In the rows, zero is written as 128.
The same turns and mirrors carry the whole set onto itself and the rows of a family onto each other. Which other rows belong to the same family as each row named below? List them in the order they appear above.
These 32 rows form 4 families of 8 rows each.
Lino: [161 123 135 105 120 123 135 116 120 112 118 112 135 113 131 109 153 113
 147 113 163 123 114  93 132 127 121 152]
bipur: [117 156 149 109 118 158 136 124 118 140 117 122 143 125 150 113 155 149
 140 137 115 133 103 184 121 131 108 124]
mebuf: [135 104 147 116 111 145 135 114 138 113 104 111 176 129 157 106 146 142
 130 103 142 123 108 142 123 127  98 127]
Vonis: [165 177 125 100 115 146 136 121 107 155 127 133 113 122 133 120 143 121
 159 142 138 123 107 137 127 124 111 153]
bini: [130 138 140 130 136 128 145 129 128 145 111 124 152  93 152 117 133 139
 164 126 143 134  94 136  98 118 101 155]
Nari: [134 147 129 125 137 129 138 130 124 136 110 124 143  85 159 117 131 130
 170 125 137 126  91 136 102 133  95 151]
ver: [158 177 134 100 118 142 123 118  97 151 120 125 108 114 125 115 154 124
 153 148 146 124 103 134 131 125 116 143]
setel: [127 158 134 102 127 140 128 110 133 135 135 131 153 138 149  96 160 112
 153 105 178 122  97 138 125 125  93 130]
ditun: [137 165 133 106 115 151 130 103 130 128 122 129 148 135 145 101 159 115
 153 114 186 132  84 141 118 136  90 132]
saf: [123 166 157 112 117 171 132 118 124 141 114 128 156 125 149 108 153 142
 141 135 115 137  93 170 125 131 114 122]
tulum: [123 161 140 113 117 161 125 122 124 143 110 123 147 127 145 118 150 150
 143 130 114 127  94 185 121 127  97 125]
Pemu: [155 167 133  97 116 151 128 118  99 149 122 132 107 110 124 106 158 112
 161 140 141 124 113 137 131 139 111 143]
Nup: [158 125 124 112 120 126 123 100 117 125 116 111 144 111 138 120 142 113
 148 104 169 119 120 105 136 123 114 154]
vus: [126 160 152 105 117 157 138 137 126 129 111 127 138 131 139 106 160 151
 141 139 109 130  89 174 119 131 104 123]
Vivaz: [136 146 136 122 137 122 145 127 131 138 113 124 151  90 153 117 115 129
 164 121 138 121  86 137 110 135 103 149]
zamav: [129 119 143 120 120 133 132 119 144 105 106 105 174 132 153 120 144 153
 130 103 137 125  96 140 124 115 108 134]
nevud: [129 164 139 118 117 157 121 114 132 141 124 132 152 140 149 100 169 124
 143 109 172 121  88 129 122 136  85 135]
Dibeg: [148 122 143 111 122 133 132 134 113 127 107 108 133 106 132 124 144 149
 138 130  93 117 125 137 136 118 128 146]
dop: [150 138 147  93  99 155 121 109 119 118 118 113 140 155 118 109 171 135
 121 119 140 123 118 143 151 122 123 128]
bele: [161 119 119 107 122 113 128 119 119 114 113 109 126 116 129 119 151 122
 148 109 164 113 116 110 130 125 105 157]
zib: [147 135 147  85 106 154 119 111 117 118 117 112 137 134 123 107 175 130
 109 123 143 110 113 142 154 117 115 128]
kurep: [155 147 137  87 102 157 114 109 115 108 117 112 130 148 124 109 169 127
 127 117 136 116 115 142 157 136 116 124]
Munam: [131 159 134 106 121 153 126 116 132 132 124 140 146 142 152  96 157 122
 146 113 181 131  85 143 123 129  85 137]
sig: [157 126 141 115 110 145 132 127 108 119  93 105 131 103 128 129 141 153
 137 140 100 128 113 141 129 128 125 147]
safod: [150 181 128 101 126 138 124 123 105 141 125 125 105 113 120 120 157 123
 160 141 137 126 101 137 130 128 122 150]
Gipep: [138 151 130 131 132 130 141 127 125 138 111 125 146 105 153 120 127 136
 181 120 135 139  96 137 100 138 103 150]
salog: [126 109 142 119 119 143 137 119 146 104 107 112 172 127 152 111 147 142
 137  96 133 125 105 144 123 129 101 136]
ket: [167 128 128 110 120 127 124 113 124 115 112 115 139 116 127 113 148 116
 151 106 165 116 106  94 133 125 109 153]
tun: [156 122 138 100 120 127 139 123 110 115 105 104 129 100 126 126 134 139
 146 134 106 130 121 149 132 117 132 143]
zipo: [120 109 151 120 121 138 124 117 136 100 101 104 170 118 143 108 159 143
 131 103 141 126 102 142 127 131 106 125]
nifu: [150 140 141  95 101 162 115 110 111 117 114 112 133 151 124 110 187 135
 127 122 139 128 122 142 144 118 113 128]
pel: [153 127 142 113 117 132 135 121 110 123 104  96 138 100 126 129 146 142
 145 130  98 118 123 135 131 126 132 142]

The rest of the family of tun: Pemu, Nup, vus, zamav, nevud, zib, Gipep
The rest of the family of Lino: mebuf, ditun, tulum, Vivaz, Dibeg, safod, nifu
The rest of the family of bele: Vonis, bini, setel, saf, kurep, sig, zipo

